In the data rows, zero lies at 4.5, halfway between 4 and 5.
Some points, one per row:
[6 7 6 3 3 3 4 7 6 4 4 5 4 4 2 4]
[7 4 7 0 3 2 3 7 5 5 3 5 4 5 4 3]
[6 7 6 5 2 4 7 4 5 3 4 2 4 3 4 6]
[6 5 5 6 4 2 7 5 4 3 6 2 6 3 2 3]
[5 8 3 3 2 5 6 3 8 2 1 2 1 3 4 9]
[5 6 5 7 6 5 6 6 5 5 7 3 6 3 4 6]
[7 6 7 0 0 1 1 5 7 5 0 6 0 4 5 3]
[6 5 6 1 3 3 3 6 7 4 4 6 3 5 1 3]
[6 6 5 7 3 3 9 4 5 3 6 0 6 2 2 5]
[7 5 5 8 4 4 9 5 4 3 6 0 7 2 1 6]
[6 8 6 2 2 5 5 6 6 3 3 3 6 5 3 7]
[8 6 5 2 2 4 4 5 7 3 4 4 2 5 2 5]
[7 9 5 1 1 3 2 5 8 3 2 5 0 3 4 5]
[6 7 5 6 4 1 7 4 5 2 7 1 7 2 2 3]
[6 5 4 6 3 7 9 4 4 4 1 1 6 4 3 6]
[4 5 5 5 3 5 4 4 3 6 3 4 7 5 4 4]
[2 4 4 6 6 5 4 5 5 5 6 5 1 3 3 6]
[4 3 3 3 6 3 3 6 3 1 7 6 6 5 8 2]
[4 5 4 7 5 6 4 3 6 5 4 6 3 6 4 5]
[4 5 2 2 6 3 2 5 5 4 5 7 2 5 6 4]
[3 2 5 7 5 6 5 4 3 5 6 4 9 6 2 4]
[4 1 5 4 6 3 4 6 3 6 8 4 5 4 3 2]
[4 7 4 7 5 7 5 2 7 6 3 5 3 6 6 6]
[4 5 3 2 7 3 1 6 4 5 6 7 4 5 4 3]
[4 4 6 5 4 5 2 4 6 7 4 6 6 7 7 2]
[4 3 5 6 5 7 5 2 6 6 4 5 5 7 4 4]
Then 10 other points, each followed by its number:
[4 4 3 4 8 4 2 7 4 4 8 6 5 6 3 3] 0
[3 6 5 8 5 7 5 3 7 5 4 5 4 6 3 6] 1
[3 6 3 2 7 3 0 7 3 4 5 8 4 4 7 2] 2
[5 3 4 1 5 2 2 6 2 3 5 6 5 5 7 1] 3
[5 3 6 3 4 4 5 4 3 6 3 4 3 3 8 3] 4
[4 3 5 5 4 4 3 3 4 6 3 6 6 5 5 3] 5
[3 2 5 7 4 5 5 3 3 5 4 5 8 5 4 3] 6
[4 4 4 5 6 4 3 4 4 7 5 5 1 4 8 7] 7
[3 2 6 5 3 5 3 2 3 5 3 6 7 5 4 2] 8
[3 4 5 5 3 4 2 2 4 6 1 6 5 4 6 4] 9
Which of these numbered points is nearest to each point below, looking only along the 5 directions in which the first points spread most? Its number follows each.
[6 3 5 3 5 4 4 4 5 7 3 6 4 6 6 4] > 9
[5 3 3 4 7 3 4 6 4 4 7 6 4 6 4 4] > 0
[5 3 6 4 5 5 3 5 5 6 6 7 6 7 5 3] > 5
[4 6 2 4 6 3 2 4 7 4 3 8 1 4 5 6] > 7
[4 7 3 9 7 7 5 4 5 5 5 4 7 5 3 8] > 1
Here are 10 other points, each followed by its number:
[2 2 5 8 3 6 6 2 4 4 5 4 8 5 3 4] 0
[4 1 3 7 5 5 5 2 3 4 5 4 7 7 4 5] 1
[4 4 3 1 7 2 0 6 4 6 5 9 3 5 4 3] 2
[5 3 2 1 5 3 2 4 3 3 3 6 2 5 7 6] 3
[3 3 5 4 4 6 5 5 4 6 4 4 1 4 6 6] 4
[4 4 3 2 4 5 3 4 4 2 3 5 4 4 7 4] 5
[4 2 4 4 5 4 5 4 3 7 4 5 1 3 4 4] 6
[3 1 6 4 5 7 5 6 2 6 6 4 5 5 5 5] 7
[3 3 3 5 6 4 5 5 5 6 5 5 1 3 3 5] 8
[5 8 6 5 3 3 7 3 6 3 3 0 3 1 4 4] 9
The same question for these:
[5 3 6 6 4 7 9 4 5 6 2 3 7 7 5 3] > 0
[4 4 3 8 6 6 6 5 4 5 5 5 7 5 3 6] > 1
[5 4 4 8 5 7 6 3 5 5 7 4 6 7 3 7] > 0
[6 3 5 2 5 4 3 6 4 4 5 7 5 5 4 3] > 6
[5 7 4 3 4 5 4 6 4 2 3 4 4 5 8 6] > 5
